z262: [.01, -.02, .13, -.50, .00, .00, .03, -.03, .05, -.04, -.44, -.10, .10, -.06, -.01, -.08, .35, .11, -.08, .09, .11, -.09, -.04, -.04, .07, -.04, .12, .04, -.17, .21, -.33, -.04, -.21, -.03, .23, -.38, -.11, -.02, .06, .01, .07, .10, .31, .01, .02, -.04, -.01, .00, .26]
z942: [-.09, .04, .07, -.16, .19, -.04, .07, .30, -.09, .04, .00, .06, -.09, -.02, -.02, .10, .39, -.10, -.91, -.06, .06, .07, -.03, .11, -.08, .05, .09, -.05, -.08, -.06, .19, .09, -.05, .03, .12, .57, .09, -.26, -.12, .02, -.09, .04, .06, -.17, .05, -.07, .04, .02, -.13]
z731: [-.26, .06, .15, -.47, .03, .03, .26, .00, -.07, -.05, .32, -.05, .28, .12, .01, -.06, .02, -.08, .30, -.05, .01, .17, -.65, .06, -.09, -.15, -.05, .11, -.12, .24, .11, -.03, .26, .04, -.09, .63, .07, .05, -.13, -.01, .03, .11, -.10, .15, .01, -.11, .13, .04, .06]
then: [-.08, .09, .11, -.09, -.04, -.04] : [.07]
present: [.01, -.06, .02, -.08] : yes
[.01, -.06, .02, -.08, .30, -.05, .01, .17, -.65, .06, -.09, -.15] : z731

z270: [-.45, -.21, .04, -.37, .32, -.43, -.39, .33, -.12, .30]
z262: [.08, -.45, -.21, .05, -.37, .32, -.23, .08, .19, -.62]
z364: [-.11, .69, .25, -.04, .36, -.43, -.39, .33, .19, .00]
then: [-.45, -.21, .05, -.37, .32] : [-.23]
present: [.36, -.04, .25, .69, -.11] : no
[-.45, -.21, .04, -.37, .32, -.43] : z270
then: [.69, .25, -.04, .36, -.43, -.39] : [.33]

z262: [.11, .50, .42, .72, .28, .37, .39, .38, .06]
z503: [.11, -.67, .75, -.01, -.78, .25, -.54, -.39, .79]
z270: [.80, -.46, .75, .79, -.26, -.19, .02, -.15, -.41]
[.37, .39, .38, .06] : z262
present: [-.15, -.41] : yes
present: [.79, -.27, -.19] : no
[-.78, .25, -.54, -.39, .79] : z503
present: [-.26, -.20, .02] : no

z286: [-.20, .16, .20, .12, -.38, .44, -.19]
z829: [.44, .10, .21, -.34, -.12, .50, .03]
z942: [.32, -.26, -.18, .01, .05, -.03, -.29]
z503: [-.46, -.20, .13, .20, .12, -.67, .17]
then: [.32, -.26, -.18, .01] : [.05]
then: [-.20, .13, .20, .12] : [-.67]
present: [-.26, -.18] : yes
then: [-.46, -.20] : [.13]

